A single turn carries every row of the set below to another of its rows. Some are shown first; where does it send the rows asked next?
tuv: [ -2 -11  29  10 -14  11  26 -15 -20  12  -1   1  -8  16  13 -16 -12  12
   2  -9  21 -28]
tesi: [  0   1  15  15   9  35   1 -22 -37  -8 -13   6  23  25  -3 -21 -12  32
  11 -13   7 -21]
luk: [  8 -16   3   6  19  14  18  -7  -6  11  15   6 -30   5  -7 -11  -2   2
   8 -33   7   0]
kikob: [ -8   4   8  20   4  42  20   0 -28  -9 -10  33   8  12   3 -34 -19  24
   1 -19   5 -33]
vutuk: [ 12 -16   8   9  18  16  18  -6 -11   8  11   8 -28  -2 -13  -8  -6   1
   7 -28  23   0]
palu: [  0  -1   9  14   2  27  -2 -12 -39  -7  -9  12  26  34  -8 -23  -9  26
  10 -10   5 -19]
sagam: [ 20 -24  -7  -4  10  26  15  -6  -8   4   8  17  -2   9   0  11 -11   9
  -1 -36   4  10]
favu: [-18   0   3  22   4  30  25  -2 -28  -9 -13  28  10  16  -7 -37 -20  25
   1 -16   1 -27]
zel: [  6 -11  16   3   4  28   9 -29 -18   2   9  -4  -2  32 -32  -5   4   3
  -5 -32   9  -9]
lekuf: [ -6   0   9  19  15  28  20   9 -25   8  -5  18 -11  21 -18 -39   3   6
   9 -29  21 -27]
tibab: [ -3 -15  25  15  -4  16  28 -34 -11  16 -12   6 -10  25 -13  -4 -17  14
   2 -26  11 -30]
gabo: [ -2   2  16  19  18  34  18   1 -29   5  -6  22  -5  14 -21 -35  -1   4
  10 -21  28 -27]
Koru: [ 19 -18   2  -1  10  14   2 -34 -14  -6   4   0   2  20   2  -3 -12  31
   3 -18  -3   3]
sovak: [  2 -12  20  22   6  13  27 -30 -15   4 -12   1 -17  22 -16 -23  -1  26
 -13 -32  21 -19]
Vafa: [ -7  -7   1  -1  17  30  30 -17 -14  -7 -15  28  24  30  10  -9 -23   8
 -17 -17   0  -6]
badun: [ -3  -6  11  -4   1  31  11 -32 -14   7   1   5  -4  40 -17   6  -9   4
   6 -29  25 -25]
lozu: [-12   2   8  26  12  30  15   9 -25  11  -4  21  -8  15 -15 -35  -2   2
  11 -20  24 -22]
ralol: [ 23 -14 -12  -7   9  22   4 -10  -5   6  11  16  -2   9   4   1  -3   4
   1 -38   6   7]
degid: [ -8   0  22  25   3  12  13 -21 -30   4  -5   4 -11  18  21 -27 -15  12
  -1 -14  30 -14]
Renev: [ 15  -4  -1  22  -3  25  24  -5 -17   6 -10  22  28   9  -3  -1  -2 -12
 -17 -23  11 -23]
kogob: [ -4   1   8  14  10  25   2 -13 -39  -5 -12  10  20  36   0 -28 -11  32
   9 -18   5 -24]
Bulor: [  1 -14  -5  11  25  27  36   4  -7   5   1  24 -15  10 -20 -25   0   2
  -5 -37   6 -12]
kilon: [ -5   1  19   6   1  26  -5 -20 -34   3  15  -2   4  28   4 -10 -10 -11
   7 -14  17  -3]
zepi: [  9  -3  -2   8  -7  34  -4  -9 -27  -8  -1  14  21  14  20   0 -20  28
   5 -22  -6  -9]
bitof: [ -1  -3  16  -9  -9  26   9 -13 -24   3  12   1  -3  31  10  -6  -4   1
   6 -13  35 -23]
Vinu: [ -8  -2   2   3   1  27  23 -13  -1 -18   9  16  -5   7   4  -2 -27   7
 -17 -17 -18  -9]
tufi: [ 10  -1  -3   8 -10  19  -5 -11 -27 -15   4  14  15  12  18 -11 -21  27
   4 -17  -8 -10]
dufe: [ 10 -15   3   1  13  12   0 -30 -20  -2   7  -2   2  20  11  -1 -16  28
   8 -22  -8   3]
Reni: [-11   4   0  25  11  30  21   5 -29 -10 -12  25   6  17  -2 -40 -13  23
  -3 -21   4 -32]
Von: [  9   8  -1  15 -12  24  12  11   0  -5   4  22 -10   4   0  -3  -4   2
 -18 -36   3 -21]
vifiz: [  7 -15   1  10  20  18  19 -13   1  12   9   9 -32   1  -4 -16  -5   7
   4 -28  16  -1]
dusi: [  7 -13  -4   4   9  28  39 -17 -17 -12  -6  16  28  16   2  -8  -7   5
 -26 -10  12 -17]
mes: [ 13 -17   7   5   9  17   2 -29 -19  -4   3  -8   0   9   5   5 -16  30
   8 -19   2   6]
libu: [ -4 -14  -6   8  24  33  35  -1  -6  13  -6  29  -8  11 -21 -25  -3   2
  -2 -37  15 -10]
favi: [ 18 -17 -11  -3  17  20   8 -11  -9   4  13  12   0  11   3   5  -6   5
   1 -35  -6  10]
bakeg: [  4   8 -10  29  -5  27  14 -12  -8  -6   3  21   0  -1   1   6 -17 -10
 -14 -27  10 -26]
Tumum: [  7   1  -6  11   3  21  -7 -10 -31 -11   1  13  21  19  22 -10 -19  26
   3 -20  -8 -10]
bamet: [ 10   2  -2  12   4  26  19   7 -14   5 -20  34  19  26   6 -10   0   3
 -18 -36  20 -17]
Zuk: [ -4  -1 -13  10   7  31  29 -24  -7 -24   6  15   0   5   7  -1 -21   7
 -23 -13  11 -21]
fino: [  3 -16   1   8  21  33  39   4  -9   4  -1  36 -15   7 -18 -22 -10   5
  -5 -33  14 -15]

gabo turns into sagam
palu turns into libu
Where do these go?
luk turns into Tumum
bamet turns into zel
tuv turns into bakeg

